One turn sends every row of this set to another row. A few are shown first. Where does it send the rows asked after them?
Z_805: 0.409  -1.988  2.466  0.824  -0.081  0.858  3.061  0.156  0.177  -1.833  2.020  4.100  2.866
Z_609: -0.112  -3.249  -1.327  -0.966  -2.448  0.252  0.880  -0.661  -0.920  -0.317  1.768  3.560  4.462
Z_289: -2.794  -6.015  -0.633  -1.675  -1.937  -0.199  3.026  -0.722  2.794  -2.218  -0.507  -0.073  3.278
Z_784: -0.007  -1.774  0.121  -1.143  -1.658  0.074  2.393  -0.213  -1.815  0.144  2.027  3.171  4.556
Z_995: -0.781  -4.129  0.733  0.905  -2.172  -1.492  1.765  -1.482  1.743  -0.042  0.299  3.590  0.731
Z_833: -2.338  -2.337  1.464  -1.503  -2.945  -0.196  0.116  1.276  -0.408  0.087  -1.385  5.016  2.483
Z_603: -1.075  -4.990  -0.553  -3.919  -1.290  -1.270  -0.205  1.871  1.137  -1.461  -1.288  -1.233  0.406
Z_814: -3.330  0.292  0.511  0.941  -0.783  -0.439  -0.232  -0.559  1.570  0.104  1.182  3.499  2.636
Z_165: -1.636  -3.114  0.785  -2.419  0.785  1.416  -1.714  3.415  2.444  -4.257  -0.412  0.281  1.129
Z_716: -4.177  -3.820  0.100  -0.831  -0.369  1.967  0.902  0.831  3.870  -4.174  -0.113  1.227  4.222
Z_309: -0.699  -3.510  -1.605  -2.615  0.628  1.360  -1.689  2.148  1.700  -3.873  1.392  -0.777  2.721
Z_111: -0.393  -2.177  -0.435  -3.438  3.132  0.719  -0.796  0.883  0.578  -1.236  3.046  -0.126  4.913
Z_627: -0.521  -3.883  -0.197  -2.233  2.470  -2.175  0.663  -1.299  2.294  0.519  2.144  -1.327  1.652
Z_534: -0.553  -4.713  -2.078  -2.401  -0.181  -0.670  -0.626  0.595  2.198  -2.368  0.963  -1.914  1.156
Z_126: 0.321  -3.295  2.115  0.463  -0.869  1.532  1.553  0.953  0.570  -2.725  1.044  5.292  2.816
Z_56: -2.923  -4.988  1.765  -2.207  -1.126  1.970  2.561  2.026  2.171  -4.146  -1.351  1.836  3.967
Z_463: -0.275  -2.976  4.272  -3.777  3.936  -0.583  1.768  0.343  1.649  0.198  0.047  1.815  2.644
Z_297: -0.366  -2.014  1.499  -3.851  4.246  0.210  0.344  -0.363  1.244  0.119  2.109  1.076  5.010
Z_849: -2.147  -1.086  3.168  -3.432  4.355  -0.062  -0.588  0.458  2.414  0.149  0.375  1.914  3.494
Z_437: 0.107  -3.808  4.495  -3.620  2.812  -0.177  1.669  2.576  0.826  -1.398  -0.402  1.380  1.272
Z_267: -2.644  -0.319  1.670  -1.533  -1.981  -0.284  0.784  1.148  -1.155  0.643  -0.375  4.155  3.303
Z_744: -2.641  -1.088  2.623  -2.262  3.786  0.668  -1.775  2.263  2.759  -1.884  0.698  1.380  2.341
Z_134: -0.468  -4.832  1.684  -3.411  -0.229  0.227  0.250  3.350  1.353  -3.285  -1.526  0.022  0.138
Z_420: -3.406  -4.467  -1.819  -2.157  -1.516  1.219  1.350  0.064  2.159  -2.877  0.414  0.209  5.440
Z_459: -2.774  -1.326  -0.323  1.168  -1.206  0.496  -1.320  -0.416  2.184  -1.150  1.165  4.310  2.887
Z_619: -1.330  -2.559  2.331  -4.962  2.679  -1.714  0.889  -0.305  0.766  2.075  -0.309  0.935  3.318
Z_806: -4.239  -5.017  0.918  -2.751  -2.381  0.002  2.210  1.062  2.316  -2.022  -2.522  1.032  2.920
Z_510: -1.223  -2.057  1.926  1.449  -0.909  -1.441  2.571  -1.335  1.685  0.138  0.965  3.168  0.763
Z_669: -0.951  -2.654  1.445  -2.949  3.827  -1.688  0.688  -1.816  2.541  1.341  1.453  0.260  3.017
Z_610: -1.790  -3.390  1.646  -4.952  0.828  -2.449  0.420  1.112  0.143  1.743  -1.132  -0.191  1.455

Z_134 -> Z_534
Z_609 -> Z_126
Z_510 -> Z_814
Where do these go?
Z_420 -> Z_56
Z_111 -> Z_437
Z_619 -> Z_297

